Here is a table of points, one per row:
-0.59/-1.45/0.32/0.63/-0.14/0.62/0.37/-0.08/0.11/0.55/-1.49/0.92/-1.09/0.80/1.60/-1.63/-1.37/-0.86/-0.50/-0.33/-0.81/0.59/0.32/-0.84
-0.22/-0.38/0.83/1.80/-2.13/0.00/1.15/0.67/-0.19/0.04/-0.39/-0.18/-0.73/0.05/0.09/0.38/-0.12/0.90/1.78/-1.13/0.47/-0.69/-0.64/2.93
-1.33/-0.98/-0.65/-0.21/-0.10/-0.86/-0.76/-1.08/1.17/-0.03/1.61/0.07/0.92/-0.12/-2.28/-1.19/-1.52/-0.63/0.06/0.10/-0.16/1.77/0.50/0.90
-0.14/0.51/0.80/-1.04/0.98/-0.45/-0.32/-0.33/-0.31/1.02/0.69/1.03/-0.28/-0.77/0.27/-0.53/3.10/-1.19/-1.07/0.08/-0.33/-1.17/-0.11/1.98
-0.57/-0.50/-0.66/-0.55/1.07/-0.20/0.41/-0.75/-0.18/2.19/0.11/0.07/0.55/0.06/-0.55/1.29/-1.75/-0.50/-0.62/-0.74/-0.26/-0.97/0.87/-0.65
1.03/-0.91/0.50/0.85/-0.99/-0.53/1.31/0.48/-1.35/-1.59/-0.97/-0.91/0.10/-1.65/1.11/-0.79/1.28/0.28/0.40/0.86/0.16/0.84/0.73/-0.98
-0.35/1.18/-1.27/-0.70/1.49/1.29/1.30/1.07/1.90/1.05/-0.77/-0.32/-0.83/-1.35/-0.47/-1.74/-0.45/-0.91/0.06/-0.44/1.44/-1.34/0.44/0.16
-1.54/1.21/-0.66/-0.16/0.36/-0.99/1.31/-0.65/-0.02/-1.31/-2.03/-0.44/0.91/0.78/1.37/1.10/-0.31/0.35/0.39/-0.82/-0.03/-0.26/0.83/1.33
-0.08/-0.36/0.12/2.19/-0.30/0.39/0.14/-2.40/0.26/0.51/-0.24/-0.95/0.33/-0.80/-0.10/-0.12/-0.37/0.46/-0.58/1.44/2.68/-0.68/-1.59/0.92
0.73/-0.77/-0.79/0.84/0.86/-1.27/0.32/-2.30/-0.03/0.58/1.33/-0.66/0.45/-0.88/1.24/-0.77/-0.28/0.74/-1.36/-0.23/1.03/-0.85/-0.81/-0.18
-0.67/0.40/-1.58/-1.28/-1.40/0.43/-0.15/-1.08/1.22/0.11/1.12/1.23/-0.42/-0.77/-0.92/-0.43/0.31/1.89/0.70/0.12/-2.05/-1.03/-1.13/0.38
0.49/2.15/0.67/0.49/1.51/-0.15/1.01/0.00/0.85/-1.00/0.21/2.99/0.48/-0.41/-0.62/-0.22/-0.58/-0.24/0.72/-0.28/1.48/0.42/0.25/-0.41
-0.34/1.04/0.79/-0.54/0.19/-0.09/-0.10/-0.45/1.23/0.62/-0.98/-1.97/-0.09/1.88/0.03/-0.61/0.51/1.77/-0.93/-0.79/0.40/-0.24/0.75/-1.72
-0.63/1.50/0.14/-0.33/-0.85/0.26/-0.70/-1.92/0.41/0.09/-0.50/1.51/-0.38/0.48/0.11/-1.28/2.30/-2.57/0.86/-0.28/-0.88/-1.51/0.16/0.50
-1.04/-0.44/0.74/-0.57/-0.81/-0.65/0.04/-0.32/0.61/0.44/0.03/-1.24/-0.60/1.47/0.39/0.76/-1.45/-0.62/-1.06/-0.61/-0.29/-1.12/-0.17/-0.02
0.01/-1.93/-0.32/0.34/0.01/-1.03/-1.26/-1.45/-0.17/-1.46/-0.81/0.24/1.09/1.28/-1.08/-0.25/-1.25/-0.45/-0.03/-0.92/0.19/-0.74/0.86/0.02
2.38/1.10/-1.83/-0.77/-0.88/-0.84/0.67/-0.74/0.26/0.41/-0.02/-0.89/-1.04/-0.48/0.34/1.82/0.08/-0.71/0.35/-0.15/-0.46/1.15/-0.88/0.91
1.58/-0.47/-0.23/1.81/-0.10/0.36/0.59/-0.24/1.39/-0.64/2.29/0.60/-2.57/-0.54/0.88/1.55/-0.91/0.19/-0.30/0.17/-0.47/-0.53/0.41/0.42
-0.40/2.83/-0.63/1.15/1.48/-1.10/-1.42/1.22/-0.09/-1.25/-0.04/-0.25/-0.73/0.18/-0.40/-1.01/-1.74/-0.70/-1.17/0.29/-1.96/-0.66/-2.55/0.92
-1.30/0.53/-0.74/-0.47/0.47/3.16/-0.20/-0.51/-1.16/-0.51/-0.60/-1.87/-1.44/-0.81/-0.01/-1.09/-0.47/-0.81/-0.14/-1.33/-0.48/2.07/-0.18/0.86
-0.08/0.16/0.76/-0.19/1.96/-0.45/0.97/0.24/-0.61/-0.15/0.19/2.12/0.26/-0.89/-0.03/0.37/-0.50/1.67/-0.40/-0.38/1.00/-0.21/0.09/0.19
-0.44/-2.05/0.31/-0.19/1.35/0.33/-0.14/0.49/-0.17/-1.20/-0.82/-0.53/-1.49/-1.10/0.94/-0.11/-1.00/0.46/-0.43/0.51/-0.27/0.67/0.12/0.26
0.05/0.21/-0.76/0.65/-0.19/-0.32/1.59/0.39/-0.60/1.54/-0.75/2.11/-0.07/1.00/-0.31/0.25/1.03/2.40/-0.45/-0.37/0.68/0.85/-0.19/0.17
-0.33/-0.58/0.84/2.01/-0.17/0.65/-0.52/-0.18/1.79/-0.73/1.62/-0.28/0.20/2.03/0.87/0.29/-0.13/-0.69/-1.45/-1.12/0.21/0.49/1.22/-0.26
-0.31/-1.12/1.42/-0.77/1.23/-0.93/1.56/0.32/0.91/0.15/-0.61/0.48/1.36/-1.11/-0.14/-1.25/-0.77/-0.39/0.16/-0.80/1.35/0.43/-0.45/-0.28
0.21/0.68/1.32/-0.68/-0.68/0.18/-0.73/-0.43/1.63/0.54/0.03/0.64/-0.65/0.17/-0.19/0.13/-0.02/3.14/0.07/-0.70/-0.49/-0.20/0.83/-0.72
1.63/-0.41/-0.29/0.06/-0.42/-0.50/0.31/0.11/-1.05/1.63/-0.31/-2.14/-0.11/-0.78/0.05/-1.70/0.55/-0.63/-0.63/-0.87/-0.85/-0.04/0.29/-0.33
0.74/0.06/-0.97/-0.37/0.89/-0.26/0.66/-1.74/-0.94/0.02/0.43/-0.02/-0.06/0.20/-0.06/1.01/0.65/-0.01/-1.59/-1.63/0.26/3.27/0.77/1.15
0.20/0.31/-0.40/-0.24/-0.78/1.52/0.36/0.96/-1.10/-0.01/1.22/-1.06/1.60/1.32/-0.80/-0.15/-0.92/-0.95/0.33/2.38/0.36/-0.10/-0.66/0.70
-1.85/-0.50/-0.44/-0.17/0.12/0.02/0.23/0.61/-2.14/-2.36/1.57/0.25/0.83/-1.11/-0.61/1.08/1.54/0.63/-1.14/0.86/-0.52/-0.31/-0.24/-1.84
-0.35/-0.39/-0.41/-0.88/-0.31/-0.72/-0.28/-0.02/1.42/1.54/-0.28/0.35/-0.32/-0.28/-0.19/1.94/-0.03/-0.43/-0.07/0.71/-0.71/1.38/-1.43/-1.07
0.56/-0.54/1.21/0.10/0.07/3.64/1.18/-0.78/-0.26/0.55/-0.69/0.86/0.66/-0.17/0.77/-0.31/-0.68/0.17/-0.58/2.40/-1.05/-0.57/0.16/-0.66
-0.66/-0.44/0.54/0.13/0.53/-0.91/-0.46/0.88/-2.16/1.79/0.24/0.31/0.58/0.07/0.40/-0.73/-0.87/-0.55/3.30/-0.85/0.12/0.44/0.37/0.68
0.48/2.41/1.16/-0.40/-1.50/-0.46/-0.33/-0.39/-0.60/0.09/0.54/-0.30/-0.34/-0.38/0.02/0.23/-1.39/-1.46/-0.42/-1.21/1.55/0.25/0.00/-1.63
-0.37/-0.25/0.92/0.14/0.62/-0.84/-0.17/-0.08/0.83/-0.21/-0.08/-1.19/1.47/0.46/1.16/2.13/-0.80/-0.60/0.73/0.26/-1.48/-0.16/1.53/-0.17
-0.69/-0.65/-1.02/0.82/-1.12/-1.21/-1.86/-0.14/0.57/-1.02/-0.68/-0.31/-0.20/0.01/-0.29/-0.57/1.52/-0.81/-0.42/1.33/2.41/0.56/-0.56/-0.04
0.41/-0.71/1.34/0.26/0.26/0.31/0.52/-0.64/-0.72/0.75/-0.94/-1.17/0.71/-0.03/-2.07/1.44/0.75/0.21/-0.20/-0.04/-2.14/1.04/-2.05/-0.35
1.83/0.46/-0.84/-1.11/0.27/0.09/-1.54/0.66/1.13/-0.69/-1.14/0.15/-0.47/-0.20/1.58/0.11/0.34/-0.12/0.12/2.62/1.37/1.16/-0.27/-0.61
-0.56/-0.08/-0.56/0.03/-0.62/-0.53/0.01/-0.45/-0.53/1.03/-0.30/0.17/-1.24/1.20/-1.58/0.04/-1.41/-0.37/-0.52/3.72/0.33/-0.47/2.97/0.39
0.64/0.18/-0.56/0.24/3.05/-0.52/-0.18/0.63/0.30/-0.68/0.53/-0.95/0.68/0.81/-0.81/0.39/2.00/-0.17/2.05/-0.08/-1.08/0.02/1.28/0.64
-1.16/-0.42/1.43/-0.16/0.46/-0.53/-1.45/1.40/0.26/0.05/-1.29/1.07/-0.63/-0.55/-0.63/1.04/-0.33/-0.06/-0.71/-0.67/-0.25/1.13/-0.68/-0.07
-1.17/-1.51/-2.49/0.49/-0.22/-0.37/-0.19/1.00/1.05/0.77/-0.96/1.84/1.12/-1.24/-0.29/-0.24/0.46/-0.02/-0.50/-0.28/-1.26/-0.76/-0.57/-0.87
-0.50/1.64/1.06/-0.29/-0.05/0.21/0.39/0.81/-0.42/-0.72/0.04/-1.02/0.80/0.42/-0.27/-0.82/-0.07/2.64/-0.84/-0.39/0.75/-0.37/-0.13/0.49
0.68/0.96/1.35/0.04/-0.87/-0.30/0.53/0.17/0.93/-0.74/-0.72/-0.54/1.32/-0.04/-0.78/-0.70/-0.56/0.02/-1.30/0.02/-2.19/-0.42/-1.78/-0.19
0.04/-0.64/-1.16/-0.18/0.04/3.14/-1.48/1.55/-0.01/0.24/0.95/0.47/0.98/0.35/0.68/1.65/0.07/-0.44/-0.38/-1.58/1.21/-0.17/-0.25/0.03
-0.12/-0.32/0.41/1.62/0.36/0.24/0.07/0.65/-0.29/-0.75/1.03/0.04/-0.85/-0.52/-0.37/0.28/-0.82/0.04/-0.17/1.87/-0.97/1.72/0.61/0.85
0.09/-0.40/2.30/-0.60/2.20/0.18/-0.84/-1.40/0.35/0.81/1.35/-1.10/-1.02/-0.69/-0.37/0.22/0.07/0.14/3.57/0.72/0.52/-0.55/-1.60/-1.30
-0.98/-0.67/-2.53/1.24/0.83/-0.50/-0.05/-0.35/-1.39/-0.74/-1.79/-0.24/-1.13/1.48/1.15/0.70/-0.64/0.45/1.48/-0.38/-0.20/-0.99/-1.58/-1.55
1.02/-1.33/1.44/-0.95/0.02/1.08/0.05/-0.46/0.05/-0.98/-0.49/0.88/-2.07/1.60/-0.98/-0.33/2.67/-1.47/-0.40/-0.77/0.23/-0.51/-0.08/-0.04
-1.06/-0.49/-1.29/0.14/-0.25/1.27/1.23/0.89/2.31/-0.53/1.17/-1.94/0.00/0.51/-0.69/-0.99/2.03/1.33/1.73/-0.15/0.03/-0.42/0.41/-0.12
-0.24/-1.00/1.15/-0.79/-1.14/-1.01/-0.96/2.51/1.82/-0.10/-0.88/-0.18/-0.38/-1.68/0.16/0.09/-0.75/0.41/0.71/-0.79/0.55/-0.44/0.50/1.25
Along one direction, these points spread out more than along any other. Take the direction at right angles to it along which they spread out most. Go by this last direction. For each point below, how far along it does it lie, from 0 to 99? The average is 50, and the first point in the table lies past the average. One standard deviation of the points above along it is 16.
-0.40/-0.05/-0.25/-0.50/0.07/-0.42/0.04/-0.44/0.30/0.00/2.53/0.21/0.83/0.61/3.92/-1.78/0.18/-0.31/-0.50/0.77/-0.96/1.51/0.11/0.02 40
0.88/1.57/-0.38/-1.01/1.14/-0.25/1.95/1.01/0.41/-1.12/-0.30/-0.56/-0.54/0.70/-1.11/-0.55/-0.18/-0.78/0.77/0.25/-0.46/-0.79/0.54/-0.58 45
1.10/0.30/-0.68/0.00/-1.58/0.07/-0.76/-0.61/-0.57/-0.51/-0.58/0.14/0.19/-1.09/-1.69/-1.05/-0.07/0.24/0.58/-0.62/0.13/2.04/1.04/-2.29 45
0.12/-1.10/0.16/-2.40/-0.66/-0.56/0.02/-0.60/0.10/-0.37/-1.29/-0.42/1.46/-0.77/1.13/1.07/0.11/-0.02/-0.56/1.51/-0.66/-0.08/0.16/1.55 48
-1.33/1.76/-0.08/1.12/-1.92/-0.46/1.71/0.90/0.03/1.53/0.38/0.09/0.20/-0.32/0.51/1.78/0.80/-1.45/0.09/0.37/0.33/0.73/0.46/-1.41 49
0.81/1.14/-0.06/-1.20/-0.74/-0.16/-1.53/-0.13/-1.77/0.45/0.21/1.70/-0.31/1.84/0.70/-1.21/-0.86/2.49/1.63/-0.12/-0.87/0.21/0.29/0.43 59
-1.20/0.59/1.43/0.99/-0.79/-0.34/0.23/-0.38/0.01/-0.98/-0.82/1.40/0.90/0.76/0.56/0.26/1.20/-0.15/1.66/-0.27/0.62/0.67/-0.84/0.14 54
1.64/-1.89/0.36/-0.65/-0.80/-0.90/1.69/1.38/-0.93/-0.08/0.76/1.26/-0.58/1.57/-1.34/-0.98/-0.36/-0.74/-0.28/-0.50/-0.76/-1.10/-0.65/0.42 49
2.08/-0.64/-0.92/-1.12/-0.84/0.68/-0.25/1.25/-0.36/-0.08/1.34/-0.52/1.58/1.05/0.64/0.20/-0.73/-0.81/0.16/-0.28/1.46/0.03/-1.65/-0.47 42
-0.76/0.26/0.22/-0.46/1.60/-0.93/-0.76/1.48/-1.11/1.66/0.57/-0.83/-1.06/2.02/-0.62/-0.02/2.04/1.07/-1.62/0.76/1.86/-0.62/-0.39/0.53 43
3.37/0.26/-0.48/2.65/0.39/0.23/-2.18/0.47/-0.02/0.90/-0.81/0.09/1.55/-0.69/0.17/0.12/0.85/-0.01/-0.46/-0.23/-0.72/-1.10/1.56/-0.09 42
-1.56/0.59/0.54/0.65/-1.42/-0.45/-0.80/0.82/-1.75/1.15/1.02/-0.67/-0.56/-2.27/0.49/-0.47/0.61/-0.14/-0.28/-0.23/-0.68/-0.59/0.96/-0.75 47
0.20/-0.16/-0.39/-1.61/-1.04/-0.26/0.10/-0.64/-1.96/-2.42/0.99/-0.12/-0.73/-1.76/-0.14/0.93/-0.42/-0.11/-0.20/-0.87/0.86/-2.41/1.19/-0.65 47
0.34/0.55/-0.26/0.04/-0.07/2.89/-1.66/-0.90/-0.65/0.16/-0.73/0.47/0.88/-0.93/-0.52/0.96/-0.23/-0.17/-0.20/0.06/0.74/-0.26/0.52/1.02 36
